In the rows, zero is written as 128.
A single turn carries every row of the set below to another of its rows. Some are shown first; where does it send the rows asked next?
Duk: 120 146 132 124 134 154 139 135 149 143 124 150 127 159 165 74 127 107 126 153
noza: 132 158 149 101 118 139 119 152 119 137 105 168 132 141 152 120 152 136 138 142
mito: 137 156 154 133 143 139 117 123 139 153 96 133 145 120 170 124 132 127 137 136
Gogug: 131 146 125 104 118 109 121 132 129 133 138 149 141 117 135 96 131 134 117 148
nise: 130 146 155 127 142 129 117 130 144 170 92 140 147 121 169 117 130 121 146 142
Fonez: 125 161 154 98 123 132 116 146 122 131 108 168 131 137 154 115 154 138 141 144
kof: 116 145 127 122 133 156 133 130 139 150 125 155 133 146 162 68 120 99 130 142
Tepe: 113 152 138 119 133 152 139 128 143 149 131 148 122 155 160 76 118 102 125 146
vomuk: 138 144 153 128 135 124 126 132 143 166 92 143 148 137 174 125 136 124 143 141
gos: 121 142 134 124 135 157 138 135 153 144 125 147 135 149 158 76 126 95 140 151
Mes: 135 142 131 97 111 107 130 126 129 135 123 151 144 117 142 99 129 136 115 159
Vev: 140 152 163 128 139 136 125 119 140 158 98 137 147 134 170 125 133 124 140 138
Damu: 142 149 164 126 144 131 120 127 130 164 97 136 143 122 165 122 136 124 142 151
fetet: 119 131 132 122 129 156 133 135 137 152 117 146 132 146 159 70 120 95 132 146
zovu: 116 166 137 117 141 140 142 154 131 148 91 159 132 141 147 123 133 97 135 143
tusep: 125 140 138 114 137 152 136 131 148 143 125 143 122 148 157 72 117 96 127 151
Vula: 141 150 129 101 110 117 126 119 130 126 131 147 150 122 140 101 133 134 119 157
rozef: 137 142 163 129 142 132 124 129 135 167 100 150 154 128 173 126 130 126 139 147
Savi: 127 148 146 101 112 145 134 156 125 130 132 173 128 133 154 116 128 100 118 144
padu: 137 151 155 129 140 134 118 128 137 170 97 139 155 127 168 122 134 125 138 133
dama: 127 142 148 105 113 139 138 149 130 133 135 175 123 132 155 112 136 92 121 141
sibad: 127 151 127 107 112 112 132 126 120 133 134 146 151 120 137 102 133 134 116 152
nosi: 135 140 133 101 112 116 130 121 138 131 129 154 140 120 132 99 128 140 122 156
tebu: 140 148 128 105 115 116 125 117 124 130 131 147 146 113 137 97 139 133 128 147
zor: 135 148 129 100 118 117 133 123 116 128 128 157 152 113 147 98 133 134 120 156
vup: 115 169 139 118 129 148 142 158 133 151 95 161 129 142 147 123 130 104 133 144
vunil: 123 143 139 121 133 153 137 136 145 153 120 152 127 147 159 67 115 99 126 155

gos turns into -> Damu
mito turns into -> nosi
dama turns into -> zovu
Where do these go?
tusep turns into -> nise
Mes turns into -> kof
vup turns into -> noza
zor turns into -> Tepe
vunil turns into -> padu
sibad turns into -> Duk

A single turn carries every row of the set below to another of its rows. Some are shown first; where does it send the rows asked next?
Pulel: 132 146 103 122 120 130 120 137 142 131 112 136 134
Kisa: 119 143 155 132 142 140 118 122 140 137 126 127 108
miku: 131 153 121 129 134 141 125 141 151 122 124 136 117
motid: 123 145 118 102 119 127 142 117 130 117 145 122 145
tapor: 110 160 129 124 133 115 119 116 144 127 126 135 109
ror: 139 148 140 124 141 155 116 124 142 135 127 126 130
vesa: 103 151 146 115 119 113 121 124 100 136 123 140 130
kogop: 125 147 109 111 112 121 140 140 120 116 135 140 140
fove: 135 123 113 119 125 131 133 117 151 130 138 117 130
Delu: 108 140 136 90 130 104 124 117 107 128 125 128 130
zutu: 137 111 147 105 129 138 131 139 117 117 121 118 142
Gatam: 130 145 117 119 131 120 126 105 148 125 146 126 122
kude: 132 120 137 139 126 138 117 146 124 146 114 138 119
rutob: 131 154 107 127 125 115 121 130 136 124 130 147 119
mife: 127 124 151 104 135 136 122 149 100 133 116 133 132
vuso: 132 139 126 127 137 141 133 129 156 122 138 126 115
nusu: 107 128 150 117 121 111 133 115 104 135 143 130 123
zofo: 126 143 152 112 129 157 128 135 116 133 125 124 146
sizap: 114 122 154 102 127 109 121 116 106 125 118 121 132
gamo: 112 127 132 99 125 98 128 128 102 126 129 135 123
Modob: 127 129 149 123 135 148 114 116 137 149 119 116 130
Lepa: 117 118 127 131 119 103 123 116 127 141 132 133 109
Por: 132 141 116 89 129 131 132 141 121 116 123 129 146
big: 115 141 127 132 130 109 128 121 142 126 138 137 100
Razad: 118 155 145 130 134 122 104 118 122 143 119 142 114
dimik: 123 127 148 135 134 117 118 114 124 141 141 134 104
mukip: 146 128 132 138 133 144 124 144 133 133 134 139 118
mut: 122 137 148 140 137 134 120 139 133 135 123 140 102
kudo: 129 124 118 99 118 107 135 133 120 107 124 128 139
Lado: 115 125 148 107 123 105 119 130 100 124 111 133 129
fupag: 127 120 157 99 139 139 126 134 107 134 125 120 134
lepet: 135 126 144 103 129 140 123 144 114 118 107 124 147
Kovo: 125 137 122 92 122 113 129 123 124 108 119 122 146
Gubis: 135 124 118 92 129 128 140 138 123 114 136 123 140
Pake: 133 122 147 124 124 148 137 149 111 131 135 132 135
lis: 109 151 129 118 124 113 108 108 131 145 112 131 124

zutu turns into -> kudo
Lepa turns into -> kude
Where do these go?
mukip turns into -> rutob
Por turns into -> Delu
mut turns into -> miku
zofo turns into -> motid

